Each path below is one point turned by a fixed rotation once a step. After each direction that follows a path, write how fast that rotation turns it, in degrees each step (0 if it stays still).
Each turn is a multiple of 5 degrees from 10 to 175, or 0.
Rotation 1:
[8, 6, 12, 33, 11, -41, -26, 28]
[20, 16, 15, -18, 18, 27, -24, 30]
[-2, 6, -37, -34, 33, 4, -1, -26]
[-52, 9, -5, 15, 21, -15, 4, 7]
[-14, -11, 0, 35, -4, 33, -31, -1]
[47, -4, -18, 17, 16, -26, -32, 1]
[5, 29, 6, -21, 17, -7, -2, 49]
[-17, 16, -23, -29, 17, 35, -9, -13]
[-33, 4, -15, 18, 23, -30, -8, -24]
[-8, -17, 27, 38, 17, 11, -18, 34]
[41, -11, -30, 2, 14, 24, -27, 5]
[4, 36, -30, -20, 13, -34, -2, 28]
[-41, 34, 7, -13, 2, 25, -23, 5]
[-6, -11, -1, 17, 29, 0, -27, -46]
Directions:
[-17, 9, -31, -20, -7, 6, 16, 8] => 80
[-11, 3, 21, -1, -7, 33, -1, 22] => 130
[-7, -28, -14, 29, 1, 7, 13, 6] => 70
Rotation 2:
[7, 17, 35, -50, -39, 14, 6, -3]
[25, -20, 5, 25, -53, -3, 28, 31]
[14, -41, -34, -14, 19, 38, 33, 3]
[-50, -53, 2, 7, -9, 24, -11, -22]
[-9, -3, -34, 51, 15, -21, -33, -7]
[2, 18, -18, -38, 41, -20, -33, -20]
[-23, 26, 30, -19, -22, -50, -17, 1]
[34, 33, 5, 10, 1, -27, 24, 44]
[6, 0, 32, -33, 18, 37, 45, 14]
[-23, -5, 27, 41, -31, 25, 28, -3]
[22, 1, -39, 35, 10, 42, -6, -13]
[1, -17, -9, -22, -10, 23, -36, -56]
[-10, -3, -21, 11, -46, -39, -31, -12]
[35, -10, -35, -38, 16, -32, -7, 29]
Directions:
[-19, -4, -1, -3, 27, -29, -8, 11] => 40
[9, 18, -37, 5, 7, 0, 12, 11] => 130
[30, -11, 6, 19, 11, 1, -17, 17] => 125
Rotation 3:
[9, -36, 10, -20, 36, -18, 41, 8]
[38, 17, 45, -20, -19, -2, 30, -1]
[34, 29, -38, -7, -25, -28, 20, -1]
[43, -29, -35, -12, 23, -20, -19, -12]
[25, 16, 38, -25, 26, -18, -38, -19]
[-25, 46, 3, -15, 20, -45, 4, -16]
[-22, -32, -9, -32, 21, -28, 37, -15]
[20, -22, 45, -23, -30, -21, 27, -29]
[19, 25, -4, 22, -45, -44, 13, -12]
[24, -35, -34, 29, 21, -43, -3, -3]
[38, -11, 47, 11, 41, -20, -12, -3]
[3, 57, 26, -2, 25, -32, 16, 14]
[-4, -4, -25, -29, 34, -31, 53, 12]
[43, -22, 24, -45, -3, 3, 21, -5]
Directions:
[-1, -36, -21, -5, 18, 1, 4, 2] => 115
[-2, 8, 1, 14, 28, -7, -32, -2] => 60
Rotation 4:
[-46, 19, -19, 11, -10, -14, -37, 21]
[-24, 4, -18, 10, 5, 23, -57, 4]
[6, 23, -12, 21, 14, 31, -48, -21]
[5, 52, 7, 26, 3, 16, -12, -30]
[-12, 64, 18, 4, -14, -5, 8, -16]
[-39, 48, 12, -18, -27, -10, -3, 5]
[-38, 8, 8, -37, -26, 13, -32, 2]
[-12, -14, 12, -19, -20, 36, -37, -23]
[18, 0, 29, 10, -17, 31, -27, -37]
[27, 25, 47, 22, -24, 11, 5, -28]
[8, 24, 43, 3, -39, -17, 8, 6]
[-10, 8, 15, -10, -53, -17, -12, 30]
[-9, -19, -6, -8, -56, -2, -32, 24]
[7, -29, -6, 21, -34, 17, -45, -9]
Directions:
[12, 29, -8, -9, -15, -10, 24, 10] => 60
[2, -1, -5, 23, -5, -4, 18, -35] => 65
Rotation 5:
[12, -4, -23, -27, 31, 36, -47, 9]
[12, -42, -18, -45, 21, -10, 17, -9]
[-12, -22, 41, -22, 24, -8, -25, 40]
[13, -9, -34, -29, 32, 32, -35, 4]
[13, -36, 4, -45, 24, -16, 29, -2]
[-15, -9, 31, -25, 26, 2, -41, 31]
[21, -21, -45, -35, 34, 24, -26, -4]
[5, -36, 19, -50, 26, -19, 20, 10]
[-13, -14, 14, -34, 23, 4, -55, 28]
[25, -35, -46, -31, 38, 23, -3, -1]
[-1, -27, 36, -51, 22, -18, 15, 16]
[-7, -7, -6, -28, 21, 14, -65, 24]
[21, -39, -30, -36, 38, 17, 19, -1]
[-10, -18, 41, -47, 20, -14, -8, 15]
Directions:
[-9, 27, 15, -10, 2, 7, -30, -9] => 130
[2, -1, -8, 25, 6, 22, -16, 26] => 125
Rotation 6:
[1, -24, -17, 49, 15, -30, 27, 20]
[-39, -34, 0, -10, 33, 14, -2, -35]
[14, 14, 69, 4, 12, 2, -4, -26]
[43, 15, -12, 22, 36, 20, -2, 32]
[5, 2, -44, -37, 3, 26, 30, -19]
[-2, 28, 13, 28, -40, -12, 36, -35]
[-8, -16, -23, 57, -6, 16, -21, 8]
[-22, -19, 15, -34, -4, 49, -30, -18]
[22, 44, 37, -11, -28, 5, -13, 20]
[23, 6, -55, 6, -8, -7, -9, 46]
[-31, -19, -31, -44, -27, -14, 20, -14]
[-31, 8, 38, 24, -25, -38, 2, 0]
[-4, -33, -4, 13, 31, -13, -45, 25]
[5, -18, 24, -68, 19, 9, 9, -2]
Directions:
[-23, -14, -12, 20, -14, -16, 13, -16] => 70
[3, -34, -9, -4, 0, 20, 12, 18] => 120
[-3, -13, 11, -10, 27, -30, 9, 7] => 25
Rotation 7:
[23, 11, -7, 13, 0, -11, -13, -72]
[20, -13, 10, 9, -3, 19, 34, -60]
[27, -22, -4, -14, -23, 54, 25, -20]
[35, 8, -15, -17, -27, 47, -27, -7]
[37, 55, 8, 0, -15, 15, -23, -25]
[36, 44, 17, -10, -3, -8, 33, -35]
[44, -5, -13, -40, -12, -9, 42, -14]
[42, -22, -35, -34, -21, -3, -12, -21]
[25, 2, -21, 2, -8, -4, -35, -56]
[13, 5, 5, 18, -3, 13, 16, -65]
[27, -12, 7, -5, -10, 44, 42, -36]
[36, -1, 2, -21, -29, 51, 2, -3]
[39, 44, -4, -13, -22, 21, -33, -20]
[39, 52, 16, -9, -6, -11, 4, -36]
Directions:
[-34, -1, -7, 12, 7, -11, 1, 26] => 0
[8, -12, -15, -10, 7, -39, 2, -8] => 45
[7, -21, -18, -18, -14, 12, -16, 22] => 85
Rotation 8:
[9, -26, -10, -9, 28, -39, -46, -10]
[-43, -43, -11, -22, 30, -6, -25, -1]
[-2, -6, 9, -16, 70, -10, -9, 5]
[19, -26, 9, -36, 15, -26, -32, 14]
[-29, -32, 36, -37, 16, -6, 0, 10]
[4, 0, 42, -22, 43, -43, 0, 1]
[-1, -32, 18, -15, -7, -50, -28, -6]
[-45, -31, 16, -7, 18, -22, -1, -17]
[2, -2, -1, 6, 55, -38, -23, -19]
[-4, -39, -15, -21, 14, -19, -50, -3]
[-32, -18, 10, -27, 51, 5, -4, 6]
[28, -3, 14, -28, 55, -26, -15, 12]
[-5, -45, 22, -40, 1, -27, -25, 15]
[-32, -16, 44, -20, 33, -23, 15, -9]
Directions:
[3, 4, 23, 24, -6, 23, -20, 3] => 0
[-33, -21, -1, -10, -16, 17, 3, 2] => 125
Rotation 9:
[-23, -9, -42, -5, 32, -6, 27, -33]
[-12, 24, -45, 18, 26, -23, 17, 11]
[-51, 29, -12, 26, 27, 11, 6, 11]
[-57, 18, 11, 2, 18, -24, 26, -17]
[-23, 53, -14, -16, 15, -28, -4, -39]
[-31, 15, -38, -9, 29, 25, 0, -35]
[-26, -11, -43, 2, 39, -12, 32, -13]
[-22, 37, -34, 26, 25, -11, 8, 20]
[-60, 24, 6, 17, 22, 9, 9, 4]
[-39, 29, 3, -12, 17, -31, 20, -31]
[-15, 46, -36, -18, 24, -5, -8, -30]
[-26, 1, -35, -7, 35, 30, 10, -32]
[-20, 3, -42, 12, 28, -23, 33, 1]
[-35, 43, -16, 25, 28, -2, 3, 26]
Directions:
[-20, 13, 27, 16, -8, -10, 3, 21] => 65
Rotation 10:
[-3, -12, -9, -57, -9, -29, 0, 24]
[9, -20, 16, 20, -48, 26, -10, 33]
[0, 34, -32, -4, -23, 31, 31, -32]
[11, 24, 2, 36, -15, -54, 9, -12]
[-8, -44, -30, -11, 11, -6, -26, -39]
[-29, -32, 35, 29, 16, 12, 30, 10]
[10, 12, -43, -14, 43, 10, 15, 31]
[57, 10, 42, 5, 7, -2, -22, 10]
[-37, 32, 6, -28, 3, 17, -39, -20]
[-18, -4, 25, -29, -35, -33, 28, 24]
[10, -21, -46, 10, -34, 15, -18, 24]
[21, 2, 14, 20, -20, 25, 35, -40]
[-21, 33, -30, 32, 24, -29, 1, -17]
[13, -47, 19, -7, 23, -39, -5, -19]
Directions:
[-20, 23, -5, -5, 8, -14, 29, 9] => 115
[16, -9, 34, -3, -7, -9, 22, -4] => 170
[-25, -11, 12, -12, -1, -25, -18, -12] => 80
[-1, -19, -12, 25, 19, -9, 13, -19] => 45
